In the data rows, 128 means zero.
Some points, one per row:
[127 114  84 133 113 142 127 129 130 119 101  65 142 145 130 100 116 142
 140 108 127  89 109 108  65 131 115 143 121 106 120 162 180 135 113 127
 181  56 101 137  99 164]
[138 108 139 143 130 136 128 148 112 154 116 113 106 144 111 146 126 114
  98 110 148 109 137 144 119 137 151 155 154 104 139 147 128  81  98 121
 127 130 150 124  94 106]
[110 104 122 127 152 161 114 161 159 132 106 111 138 157 178 128 136 103
 105  94 161 130 135 118 107 123 151 171 147 118 146 177 161 132 132 156
 123  68 101  85  90 152]
[112 152 121 120 129 117 136 128 105 121 107 145 142 135 154  78 140 171
 154 156 152 142 102  98 142 125  88 111 111 101 115  82 115 170 112 150
 136 133 132 134 117 142]
[115 126 100  96 141 150 119 129  77 139 120 155 123 128 180 116 133 132
 137 134 128 130 111 121 152 121 113 101 144 101 127  83 117 132 120 136
 107 136 117 136 149 130]
[142 135 129 121 139 132 160 136 149 163 142 135 137 118 125 171 130 101
 162 115 149 115 134 135  87 193 211 134 126 169 118  94 139 149  89 104
 167 145 130 160 165 124]
[145 140 116  99 128 123 152 105 100 132 139 131 175 122 133  95 114 156
 161 136 105 138 110 103 151 141 105 129 103 102 141  93 124 128 135 128
 163 150 139 129 149 146]
[124 131 105 121 125 121 114  99 168 107 131 108 154  93 127 128  84 129
 103 128  92 144 141 134 111  64 135 103  72 124 153 127 135 141 133  73
 117 117 151 122 136 118]
[ 89 146 176 146 112 153 102 107 138 121 148 162  98 152 137 113 120 125
 138 120 117 117 142 173 115 144 127 115  80 136 158 125 139 119 100 153
 123 121 105 130  99 162]
[142 111 119 105 110  79 114 105 173 144 141 136 125 132 119 153 111 131
 145 135 130 127 122 126  83 137 164 127 132 178  99 108 126 149  83 128
 137 149 104 143 164  91]
[120 122 140 129 125 123 155 122  99  85  94 169 120 129 137 114 131 177
 136 115 159 147  89  79 146 181 164  99  97 105  99  94 105 129 131 147
 144 164 130 102 116 111]
[146 129  73 122 139  76 171  93 150  97 126 127 117 106 132 151 114  99
 155 118 124 147 175 105  97 159 236 107 116 165 107 113 124 184  81 174
 143 110  84 151 161 142]
[149 144 120  93 142 139 147  99  83 128 109 143 132 119 176  90  73 175
 181 118 140 142 107 116 137 154 130  81 161 140 129 107 139 117 130 146
 128 138  88 110 104  83]
[134 162 100 153 131 111 143 150 115 128 148  73 147 152 110  86 122 118
 121 108 110 111 111  88  88  88 130 183 115 100 136 132 182 150 171 144
 127  81  98 121 120 125]
[151 136 114 178 106 131 140 123 115 128 126 131 150 125 107 130 137 163
 137 128 110 130 113  64 129 161 103 116 103 118 129 117 122  98 147 118
 159 168  98 131 119 139]
[121  89 138 129 158 152  89 162 129 142  89 148 109 141 113 139 162  85
 113 138 168 104 160 163 185  87 128 135 141 111 136 153 117 145  85 140
  81 164 163 120 145 106]
[123 151 116 125 117 119 149 148 163 123 109  88 137 116 133 124 110 103
 129 118 133 109 129 129  51  74 146 136 126 115 108 156 152 153 135 165
 143  63  86 116 126 150]
[105 103 120 168 183 173  92 143  96 121  97 127  97 126 130 137 151  94
 105 128 154  64 131 160 168 102 151 141 142 117 113 170 147 135  89 142
 130 143 157 131 119  79]
Then 12 other points, each followed by its number:
[134  94 149 116 136 122 129 116 120 132 116 125 125 135 130 135 114 132
 145 130 145 159  80 101 164 133 111 126 121 109 148  79 116 115 144 121
 162 163 120 140 119 136] 0
[109 108 141 146 142 124 141 104  89 158 116 148 104 103 141 131 122 103
 140 151 133 106 186 134 142 113 137  95 183 148 121 132  78 121 147  68
 141 119 107 147 102 133] 1
[121 153 140 132 124 167 109 101 128 122 172 162 125 136 139 105 150 113
 119 133 135 128 143 147 156 159 105 130 117 122 130 139 118 143 108 142
 114 130 132 136 144 123] 2
[144 109 135 128 155 124 146 163 123 146 137 126 135 125  91 170 149 149
 103  87 166 136 147 169 134 106 138 162 157 130 136 129 127 123 100 167
  99 122 148  71 123 130] 3
[143 130 116 130  90 120 133 123 126 117 143 120 124 165 115 147 170 115
 125 144 131 130 143 137 116 139 125 147 140 120 133 144 136 115 152 149
 153 119 199 140  98 109] 4
[155 151 106 170 120 121  92 125 153 138  78 116 123 176 138 115 123 150
 104  98 104 127 142 119 143  83 129 126 100 102 119 151 146 156 122 148
  91  84 112 115 155 122] 5
[135 118 128 134 118 155 137 167 121 153 122 129 122 151 134 160 145 135
 137 125 123 105 142 133 126 112 111 175 136 108 147 115 143 109 111 137
  89 110 153 111 131 116] 6
[152 146 154 111 118 110 119 114 111 146 156 111 125  89  91 114 137 112
 165 145  83 132 157 146  92 174 195  91 128 148  93 101 124 161  73 127
 122 134 102 166 182 113] 7
[150 113 140 125 138 142 120 138 128 175 102 124 114 160 115 151 146 130
 125 106 163 123 150 159 134 106  95 167 129 117 114 168 113 152 135 177
  78 115 176 120 114 111] 8
[124 130 157 113 207 156 106 200 155 113 139 103 116  68 101 165 155  91
  57 157 124 112  90 118 136 143 160 138 117 139 136 195 159 147 101  66
  94 142 120 107 130 154] 9
[102 145 151 142  87 118 137 118 126 126 143 156 151 165 145 109 175 138
 158 148 140 162 131 161 116 131  69 121 124 114 104 100 122 138 118 113
 150 101 138 154 113 159] 10
[117 117 140 130 178 107  92 129 157 100 131 116 125  80 132 153  79 142
  90 124 127 113 121 161 127  90 117 110 141 127 135 130 164 128 133 103
  95 166 166 131 131 140] 11
Which two of these numbered points are nearest to each point below, looking only along the 2 directions in which the first points spread most? Their numbers follow each, nearest first.
[108 152 116 119 147 121 121 115  99 130 125 135 113 131 151 102  86 119
 157 134 166 171 113  89 180 145  83 123 146 143 114 115 129 108 162 136
 145 153 129 161 129 128] > 0 10
[119  95 171 177 133 153 123 153  77 165 132 106 138 108  90 119 154 104
 146 155 111 104 143 113 128 145 171 105 162 124 130 129 134  72 164  77
 141 126 131 147 113 142] > 11 4
[163 129 142 119 105 131 162 100  78  89  92 159 114 109 139  93 132 128
 170 118 172 149 106 104 183 106 101  85 122  95 140  93  83 150 131 151
 163 169  98 126 152 116] > 0 10
[133 124 144 135 109 124 161 110  96 110 148 144 114 144 143  80 139 143
 132 111 142 167  73  64 144 179  94 117 129 124 114 108  94 119 163 102
 170 156 125 126 121 113] > 0 7
[105 123 101 135 119 141 121 133 123 130  98 141 142 127 132 116 124 170
 124 125 132 127  85 111 150 181 126 139 143 138 114 135 118 107 154 162
 159 125 136 149 116 108] > 10 0
[142 105 124  93 123 120 162 150 121 119 127 144 120 135  91 132 144 131
 115 131 149 106 154 146 161 115 110 159 106 119 136 126 137 116 118 141
 103 138 140  86 138  99] > 11 1
